The rows of D fall into a few groups, and each row is roughly a mix of its group's hidden directions.
D, 74 rows:
[[ 40 -25 -22   7  24   4 -41 -28   9  12]
 [  8  28 -36 -18 -33 -22 -38 -19  -7  11]
 [-28  29  29  -6  10 -38  39  -4  -6 -19]
 [  7 -31  38  37  12  34  27  -3 -11   0]
 [ -9  45 -26 -35  -5 -28 -18   4  29  -1]
 [-31  26   2 -13  10  32  34  20  39  -3]
 [  4 -47 -23   4 -16 -18 -32 -29  17 -21]
 [  5 -10   1 -30  40  -2 -10 -50   6 -25]
 [ 30   6  -7  44   0 -16 -32  15   9  39]
 [-15  24  -5  -7   8  39  39  29  34   9]
 [-39   7  22   0  35 -10  22 -20  11 -40]
 [-11  48   7 -23  12   3  11   4  52   5]
 [  2 -14  46  19  25  25  42   5  19  -4]
 [ 10 -23  41  38   5  36  28  -9  -6   3]
 [-11  10  21 -26  10  10  19 -57  23 -17]
 [-29  -9  10  -2  42  13  -2 -31  19 -40]
 [-17  15  -1 -20   5  18  26 -22  55 -25]
 [ 19  -3 -21  27  -8  -5 -11  57 -23  21]
 [ 30  25  14 -10   3 -27   1 -50   4 -30]
 [ 43 -17  36  40  12   9  -6 -15  -2 -22]
 [-29  30   0 -16  -7  48 -16  36  -4   5]
 [-24  13  20 -25   8  -2  10 -47  30 -30]
 [-21  -4  14  -7  45  -7  24  38  25 -25]
 [ 14 -28   9  -9   1 -42  27 -45   5 -19]
 [ 24 -41 -25  21 -12   5 -17  22 -28  30]
 [  6 -26   4  36   3 -32  -8  20 -33 -37]
 [-25  13  26  -2  33 -33  25 -28   8 -31]
 [-14  34  28 -15   7 -32  -5 -31   8 -38]
 [-24  36   9 -44  11  -5  30   3 -28 -17]
 [ -7  39  27 -14  -8 -12  40  -4  40   9]
 [-22  11   3 -22   7  23  27 -26  50 -19]
 [ 34 -20 -23  27 -14 -23 -28  28 -28   8]
 [-12 -34  29  19  36  21  32  24   0 -13]
 [-12  11  27 -15  28 -17  41  22  37 -14]
 [-27 -13  -6 -30 -19  22  43  12 -21 -30]
 [ -2 -20  -3 -28   1 -23  48 -25 -20 -31]
 [-37   3 -18 -34 -16  22  25  -2  -1  43]
 [ 34 -22  -6  -5  25 -11 -32 -48  16   2]
 [ 31 -24 -24  27 -13 -13 -24  32 -29  18]
 [  0   2  43  15  31   9  38  14  32 -15]
 [ 50  -9 -17  16   8 -20 -34 -15   3  32]
 [ 19  12 -22  -3 -46  -6 -28 -35 -21  21]
 [-48  14  17  -8 -15  10  40  24  -6 -25]
 [-22 -14   7 -24   3  12   9 -53  35 -19]
 [-14  37  14 -10 -12 -34  41  22 -26   3]
 [-27 -29 -20  14   5  52   6  20   1 -27]
 [ 19 -55 -27  13 -17 -12 -32 -16  -6   0]
 [-36  34  16 -19  14  26  33   7  31  -6]
 [ 18  -8  -4 -19  46  -6 -23 -48   7 -14]
 [  8  58  33  -4  13 -24  10   0 -23 -10]
 [-46  31  22 -28  21  17  10  -1   2 -28]
 [ 49  -8 -26   8 -19  -5 -22  12 -15  40]
 [  4 -15  44  18  30  29  36   5  20  -6]
 [-39 -22  -4  -8  -1  36  29   7  -1 -41]
 [ -1 -49  -4   1  15   7   3 -42  20 -34]
 [ 42 -36 -13  13  -7   5  -9 -15 -35  31]
 [ -6 -23   9  -3  21 -46  20  32  -6 -35]
 [-27  34   1  -7   9  26  31  37  32  -1]
 [-12  27  -2   6  -5 -42 -22  18  21 -45]
 [ 17 -48   8  32  -7   9  -5  -8 -45  -5]
 [ 22  20 -35  -9 -17 -10 -55 -19  -5  -1]
 [ -8  27  24 -21  13 -24  37  12  43  -8]
 [  8  27  -2 -34 -31 -49  14 -16  13   9]
 [-12  -1  28 -12  35 -14  39  26  31 -19]
 [-22  30  -6   1   6  24  26  50  27   4]
 [ 52 -14 -20  13   3 -15 -33 -13  -1  32]
 [  6 -47  13  20 -22  -3  20 -10 -46   7]
 [ 10  -9  -7  31 -48   1   6  40  -2  29]
 [  4 -30  38  30  33  16  27  16   2 -21]
 [ 11 -45  31  31  13  29  21  -3 -22  -2]
 [-36  29  26 -26  14   9  21 -24  28 -20]
 [ 21  27 -13 -13 -44 -39 -15 -27  -4   7]
 [ 24   1   6  47  -3 -27 -29   3  22  33]
 [-12 -21  12  -6  30 -20  18 -45  13 -38]]

Here is one row of each group, with its name. Which group are the others in?
[ -9  52 -10 -17  15   7 -17   7  47  -2]
E
[-16 -50 -11   0   5  25  18 -19   8 -41]
K
[ 14   6   8  13   5  11   6  33 -49  43]
P

[-8  3 35  6 11 44 39 -6 25 21]
E
[-26   7   4  13   2   1  -7  61 -29  23]
P
[ -1  20   5  28  -1  24 -48  23  23  30]
K
[ 36 -10  -8  26 -23 -17 -38 -21 -32 -13]
E
[-45  32  25   0   8 -21 -11  38 -15 -10]
P
[-23   4 -11  -1 -21  11  45  41 -30 -11]
K
